In the rows, 128 means zero.
Each path below is one point turned by a fixed rotation once a step. After each direction that follows a path, write how fast that rotation turns it, in degrees a step (0 if it stays still).
Each turn is a multiple of 5 degrees from 10 to 175, or 0.
Each row of a path follows its step; steps can be skipped.
Path 1:
step 0: [133 136 129 136 123 115 134 133 123 140 133 129 129 131 125 125 130 122
 121 135 118 131 123 133 120 123 121 129 124 125 121 131 126 132 127 138
 129 116 132 121 135 133 131 134 120 125 134 123 122 135 120 124]
step 1: [125 137 126 141 127 122 125 128 121 124 129 118 126 122 124 131 130 131
 127 125 114 119 125 130 129 124 122 131 133 127 128 121 116 126 129 121
 124 121 120 132 119 132 117 141 120 126 132 127 127 129 127 122]
step 2: [132 125 128 129 134 123 120 131 133 129 133 130 129 120 124 121 139 123
 136 132 116 127 125 121 118 133 120 131 132 125 130 111 130 132 127 130
 128 125 130 126 135 143 130 137 133 129 137 126 124 129 124 122]
step 3: [122 128 131 137 127 124 127 130 129 122 137 126 131 111 127 132 133 133
 133 125 119 120 135 132 134 116 127 139 124 121 125 130 122 132 129 134
 130 117 128 132 145 126 133 133 127 129 127 125 126 134 122 129]
step 4: [131 130 129 127 132 121 126 138 133 125 141 124 133 133 129 126 125 138
 141 133 120 121 122 121 126 121 119 141 125 136 124 130 130 132 122 128
 123 125 124 131 128 139 125 131 125 129 133 116 134 131 138 126]
step 5: [121 130 139 136 132 134 125 132 125 125 134 129 121 126 127 119 124 126
 144 122 120 124 123 126 134 128 120 128 121 131 135 131 124 126 126 129
 124 114 134 118 135 131 130 136 130 123 136 132 136 126 121 134]
step 6: [126 125 122 131 127 119 126 134 121 131 129 129 127 136 126 129 130 127
 131 134 121 123 131 125 117 118 125 136 124 126 139 134 114 139 128 134
 125 123 131 133 137 126 124 125 136 128 145 128 134 130 131 132]
step 7: [127 130 122 132 123 118 139 136 132 124 130 134 127 125 125 126 123 124
 124 125 116 122 114 126 131 133 128 130 117 130 124 133 122 131 130 122
 128 116 129 125 137 137 115 133 130 129 130 132 137 123 130 122]
step 8: [115 123 111 130 135 115 126 125 122 129 134 132 128 128 121 120 125 131
 135 131 127 135 123 129 129 120 118 130 125 124 125 117 120 125 126 124
 125 124 131 130 129 128 127 140 129 132 139 135 133 127 126 127]
step 9: [126 132 123 128 129 127 113 124 136 126 125 135 131 131 131 118 134 133
 118 117 115 128 125 126 125 119 129 137 122 135 123 128 121 131 127 124
 136 121 135 126 140 132 125 134 133 127 136 129 124 133 124 123]
step 10: [124 131 125 134 125 125 132 131 129 133 133 125 136 128 130 130 138 133
 131 121 123 138 129 124 128 120 127 134 131 129 126 121 132 134 118 119
 119 109 126 133 138 126 127 132 125 136 129 132 141 127 134 125]
step 11: [129 124 135 129 134 120 116 135 130 133 141 137 131 126 133 131 124 135
 127 124 126 128 131 130 116 123 122 124 119 125 124 130 130 123 122 116
 130 113 133 128 126 134 123 136 129 127 136 123 128 125 124 133]
Directions:
[130 129 128 130 130 128 130 129 131 129 127 130 128 128 131 126 129 124
 125 126 129 127 125 126 129 129 125 127 126 131 130 129 131 129 127 130
 132 128 128 126 131 131 129 128 125 127 127 127 126 127 127 128] | 155
[127 125 123 128 126 127 130 131 127 128 126 127 127 132 130 125 130 127
 127 126 126 131 129 128 128 129 129 128 126 129 126 130 128 125 127 126
 127 130 130 129 127 128 127 127 127 129 128 131 129 129 124 129] | 35
[128 124 131 128 128 127 125 130 130 126 129 125 131 127 127 128 131 130
 128 128 128 127 133 128 128 130 128 130 128 130 129 129 130 127 124 126
 126 127 129 130 129 128 130 129 127 126 125 126 127 125 126 128] | 45
